Turns, then the turns between two rows, first turn first; the first pair answered:
reres:
4 4 -24 21 -9 -3 -8 -3 -9 11 -15 0 -8 17 -12 14 6 -1 -2 2 0 11 5 2 -12 9
 23 8 21 4 4 10 -19 7 21 -3 3 7 7 -10 8 23 5 -6 -14 -2 -1 12 -> -2 -4 -15 17 -2 -1 -11 0 -9 13 -19 14 2 11 -14 9 10 4 0 -6 1 16 16 5 -12
 2 23 -2 30 -1 -6 2 -21 -3 9 -2 15 -1 2 -5 13 9 7 1 -17 2 6 20
-7 2 6 -9 -2 -10 10 12 4 3 -7 2 13 -4 0 28 -12 -2 -20 16 -2 -7 4 0 4 -13
 -12 3 -9 3 1 -9 0 -15 -19 -16 18 -25 -1 15 -25 1 19 -9 1 4 10 13 -> -1 14 -6 -4 -7 -20 10 14 7 3 -7 -15 -4 -2 6 31 -16 -7 -12 24 -3 -9 -5 -4
 -3 -8 -2 8 -14 12 15 2 5 -3 -4 -15 12 -19 12 6 -34 4 16 -16 5 2 -8 3
21 5 16 -10 6 -25 -14 8 12 -9 -9 -9 10 -3 -22 -1 17 8 -12 26 -28 -1 -9 2
 3 -7 7 -16 0 13 -29 18 10 2 -16 -26 19 -7 -15 10 -8 -2 -4 11 -19 1 6 -3 -> 23 9 8 -6 -3 -25 -12 3 10 -6 -1 -13 13 4 -20 -2 10 5 -17 32 -28 -3 -19 1
 8 -10 -3 -12 -8 11 -25 15 8 6 -14 -33 10 -8 -16 9 -14 11 -10 5 -11 -2 8
 3
bepi:
3 3 -8 2 -4 -4 6 5 3 3 -2 -7 3 5 1 -1 -6 2 3 3 2 3 -1 -3 -3 0 2 9 -7 4 4
 2 -4 4 5 -2 -5 -1 8 -7 -1 2 3 -6 2 -1 2 0 -> 5 5 -10 2 -3 -5 3 1 3 3 0 -8 2 2 0 0 -7 3 0 1 1 1 -4 -1 0 3 2 10 -3 2 5
 2 -2 3 5 -3 -5 1 7 -9 -4 6 0 -2 -1 -4 4 2
-10 -4 -5 10 -3 8 -1 -6 0 4 -3 5 -9 6 1 -6 -6 0 6 2 -12 6 16 2 -5 -12 1
 17 10 -3 9 -8 -12 3 -3 5 -4 -8 9 -1 -2 -9 14 0 -12 1 16 14 -> -14 -3 -2 8 -5 9 -2 -7 -1 7 -6 3 -12 9 3 -6 -7 -1 8 0 -13 6 20 -1 -8 -10
 1 14 8 -2 15 -8 -9 2 -2 5 -3 -6 13 -1 0 -12 16 -4 -12 0 13 9
-6 0 -1 1 4 7 11 6 -4 11 1 10 -4 3 5 0 -2 2 7 -3 -4 7 8 0 -3 4 -7 -1 8 3
 2 2 -1 9 3 -2 0 -4 7 -6 5 -6 5 -4 1 0 6 5 -> -4 3 -2 0 5 6 11 7 -6 13 0 8 -5 1 6 1 0 0 10 -3 -2 6 7 2 -3 4 -6 -4 6 5
 4 6 0 11 5 -1 -1 -3 7 -7 4 -6 6 -5 3 0 4 4
fisop:
26 13 -10 -11 2 4 10 -1 0 -20 7 -16 -18 13 13 -5 -23 -11 17 8 20 4 -7 -1
 0 -16 3 13 -17 -11 16 6 7 22 19 -7 -12 13 17 -1 -4 21 -12 -13 16 -11
 -16 -7 -> 15 12 4 -22 -4 -15 15 -1 7 -13 -13 -16 -16 15 -11 25 -12 3 19 -1 8 17 17
 4 -14 -16 32 -3 6 -9 9 7 -5 4 15 -12 25 7 18 3 5 -16 6 3 -4 5 -8 -4
-2 4 -3 0 4 -9 -7 1 -4 14 -18 -12 -20 -8 -3 4 10 14 18 -11 4 3 0 9 -1 16
 16 -2 16 5 -5 6 -5 -6 13 13 0 10 9 -11 -1 -10 -5 11 -8 5 -10 -6 -> -8 -14 3 -5 13 16 -4 4 -7 16 -4 17 1 -14 4 -8 8 9 17 -17 14 6 10 1 2 -2
 0 -3 3 -9 -7 -8 -7 -12 -2 12 -5 2 2 -3 14 -18 3 4 9 2 -4 -3
-6 -7 -2 -1 13 12 4 -3 -9 15 -6 6 -6 -11 4 -5 2 8 16 -4 10 -4 9 5 -2 4
 -5 -3 15 -10 -4 -11 -1 -9 0 15 -8 7 -2 0 11 -8 3 8 2 5 4 -5 -> 2 0 -10 5 11 10 3 -1 -8 11 -5 -6 -8 -13 9 -7 0 5 18 1 6 -9 -4 5 2 9 -4 0
 14 -5 -1 -5 1 -3 7 17 -19 12 -1 -6 4 6 -6 2 0 2 0 -6
-23 -17 -9 -10 -4 -16 4 28 15 -7 -13 5 4 9 -15 4 -6 27 0 0 -1 4 29 -11
 -39 -12 12 3 0 6 13 15 -2 -6 -3 -6 45 -9 6 16 22 -32 29 4 -15 17 14 8 -> -9 -15 -26 4 4 16 2 28 5 -11 15 11 8 1 19 -36 -23 6 -3 13 21 -9 -2 -22
 -22 -16 -36 28 -35 2 18 7 11 17 -7 2 -11 -3 1 15 13 13 9 -24 16 -9 8 2
Fuz:
-3 -12 12 -10 -3 3 -3 -9 3 8 -5 3 6 10 -19 1 6 10 -7 -10 7 0 -4 -8 2 2
 10 -12 11 -6 -9 -9 -4 -14 -17 -7 9 -4 -14 7 -12 -2 -6 2 1 7 18 9 -> -3 -14 2 -8 -9 17 4 -7 1 6 8 8 11 13 -5 -7 -4 1 -6 -8 13 0 -9 -22 2 -8
 -3 -2 -11 -9 2 -9 -6 -10 -15 -9 -9 -1 -10 4 -8 2 2 -14 18 -1 15 3
2 -8 -3 7 13 14 12 7 -5 -9 15 15 5 -17 23 -24 2 -4 -7 4 9 1 2 -21 7 -11
 2 -12 -20 -3 13 -5 10 6 -1 -2 2 0 1 -7 16 11 -1 -28 21 -6 -16 -19 -> 6 9 -3 4 0 -18 11 6 4 -16 -1 -12 -6 -6 0 5 11 4 -11 11 -9 5 6 -14 -4 1
 33 -21 -2 15 14 15 9 1 9 -10 35 5 7 -8 3 0 1 -11 -1 6 -25 -20
-1 6 18 -5 14 3 -13 3 0 -6 5 18 18 -4 5 -10 0 -1 -11 12 -9 -18 1 6 17 -4
 -1 -11 -4 10 -14 -6 16 -2 -17 3 17 8 -6 6 -7 -1 -18 5 1 7 5 6 -> 7 8 8 -3 5 8 -5 10 -1 -14 17 13 17 3 12 -12 -7 -8 -8 15 -5 -16 0 -11 14
 -11 -5 -5 -24 9 -2 0 15 8 -16 -7 8 11 4 3 -4 1 -8 -9 15 3 -3 0
-1 5 5 0 9 8 -2 -5 -4 7 0 -5 4 -6 13 -5 -2 9 2 14 7 -4 -22 -1 13 4 -10
 12 0 -9 2 -6 -4 7 -3 5 -11 1 8 2 -6 28 -9 7 3 -1 9 4 -> 3 12 -1 0 -3 -8 0 -1 -4 -1 2 -20 -1 4 8 3 -7 6 1 19 0 -3 -24 -7 9 1 -2
 11 -5 -3 14 4 -4 12 5 -4 -6 2 20 1 -9 26 0 1 4 -3 3 -3

(2 to 3 turns a pair)
6 9 -22 6 -3 -2 2 -2 0 22 3 -6 -3 0 6 5 3 -10 -3 6 8 -5 -8 11 12 6 -11
 13 -4 -13 9 -10 -5 26 17 9 -24 8 7 -11 -13 32 -13 10 5 -21 10 0 -> 3 14 -13 3 1 -9 -3 -6 2 27 -10 -10 -3 -1 0 9 9 -2 -5 3 1 -5 -6 22 15 14
 -6 8 11 -8 -1 -8 -6 20 19 12 -13 7 0 -10 -17 28 -20 21 -10 -20 11 4
Fuz Fuz
2 8 6 21 11 28 0 -32 -5 16 0 2 -4 -8 10 -22 -7 -5 15 -5 -9 -10 -2 19 -2
 4 -11 2 8 -19 -5 -14 3 4 -8 12 -33 -2 -8 20 9 23 -3 21 -6 0 10 17 -> 9 21 -6 22 6 11 5 -30 -2 10 -4 -21 -27 -4 11 -11 -12 -9 32 2 -12 -5 -5
 10 -15 11 12 0 4 -4 11 10 6 17 13 9 -31 14 10 6 3 18 2 13 0 1 -15 -6
reres Fuz
-4 15 -7 5 14 -4 -7 8 -18 9 -6 0 -14 -2 4 -6 -10 -2 21 1 10 -4 -5 -1 -5
 14 11 -4 1 -3 7 -11 0 -4 1 5 -22 10 8 -7 -5 -2 -4 0 20 2 -13 -11 -> -7 16 -5 4 13 -4 -11 6 -17 9 -12 2 -12 -3 1 -4 -4 3 21 -1 4 -6 -5 8 -3
 18 13 -5 12 -2 3 -10 0 -8 2 4 -18 9 4 -6 -5 0 -7 8 12 4 -8 -9
Fuz Fuz
-4 0 9 -1 13 17 0 -4 5 -1 16 9 13 -10 -12 -9 -5 6 1 -2 8 -5 -5 0 15 -5
 -6 -1 -6 -11 -5 -12 -3 -5 5 1 -16 -5 -2 -3 -6 15 -3 -2 6 -1 7 9 -> -5 -3 15 -5 12 15 1 -4 8 -6 13 9 16 -8 -16 -5 -3 11 -6 -3 6 0 4 -1 12
 -10 -2 -6 -7 -10 -9 -13 -6 -9 2 -6 -4 -10 -3 6 -4 7 4 0 0 3 8 11
Fuz Fuz fisop
1 35 11 7 -6 -1 7 -3 21 -11 24 -10 2 12 -7 -9 -11 3 -28 6 1 -2 -11 -8 5
 -6 7 9 -14 18 9 -11 -21 -2 -7 -24 7 4 6 13 -22 13 3 12 3 7 -13 17 -> -4 37 14 9 -1 -5 3 -5 22 -3 13 -13 1 5 -11 -5 -9 11 -26 5 0 0 -14 2 7 5
 13 8 5 15 2 -13 -20 -3 -4 -17 9 4 0 13 -24 12 -5 25 -8 11 -8 22
Fuz Fuz fisop
8 -4 -6 10 -18 -8 -3 -12 -7 13 -7 -21 0 23 -4 0 -9 -12 4 2 6 -11 -5 7 -4
 -1 -15 0 -10 6 1 6 -8 19 -2 -7 -3 -8 2 -18 -15 29 -7 -18 6 1 4 -6 -> -1 -5 -2 7 2 -6 -8 -12 -13 20 -20 -21 -9 5 -1 -2 3 -2 23 -1 9 -9 3 14 -9
 12 -1 -14 6 13 -3 12 -3 16 6 6 2 1 6 -22 -13 13 -13 -9 -3 5 -9 -19
Fuz Fuz reres
-26 -5 0 -8 7 21 -1 -4 -15 11 -22 3 5 -4 2 13 3 0 14 -15 7 7 10 -1 3 -9
 5 6 16 -5 1 1 -5 -4 -2 -10 -7 -5 5 -6 5 -8 26 7 0 2 0 4 -> -22 -6 -2 -5 12 30 -4 -4 -17 10 -16 6 3 -8 9 -3 2 -3 11 -9 11 1 1 -1 12
 -9 -11 11 10 -5 -1 -2 0 -2 -3 -7 -22 -2 0 -2 3 4 16 0 6 -1 -1 3
fisop reres reres
0 -23 4 -5 0 12 0 5 -1 -22 25 13 17 -3 8 -17 -2 -1 0 13 7 8 3 -7 4 -11
 -18 3 -11 -13 1 -11 9 -6 -9 -8 -4 -5 -4 8 -6 -5 14 -13 15 -7 -7 -2 -> 10 -8 -2 -3 -12 -16 0 8 5 -29 18 -17 0 9 -1 1 -2 -2 -5 23 -8 3 -9 -10 0
 -2 3 3 -12 0 9 7 13 0 1 -16 9 2 5 3 -20 1 12 -14 8 -6 -16 -8
Fuz fisop fisop
-7 -15 1 -12 11 16 -1 4 -4 -4 15 16 23 6 3 -10 -8 -1 -8 3 7 -3 8 -16 15
 -14 1 -1 -24 -11 -9 -13 -2 -7 -5 -5 -1 -3 0 11 8 4 7 -10 9 -16 12 -2 -> -3 8 -2 -1 6 -5 -18 -3 -1 1 -6 -13 2 3 -6 -1 -2 6 -7 9 -2 -12 -12 6 21
 16 12 1 4 4 -16 1 6 0 9 4 -2 10 -4 5 -14 30 -16 12 -6 -17 10 3
fisop Fuz
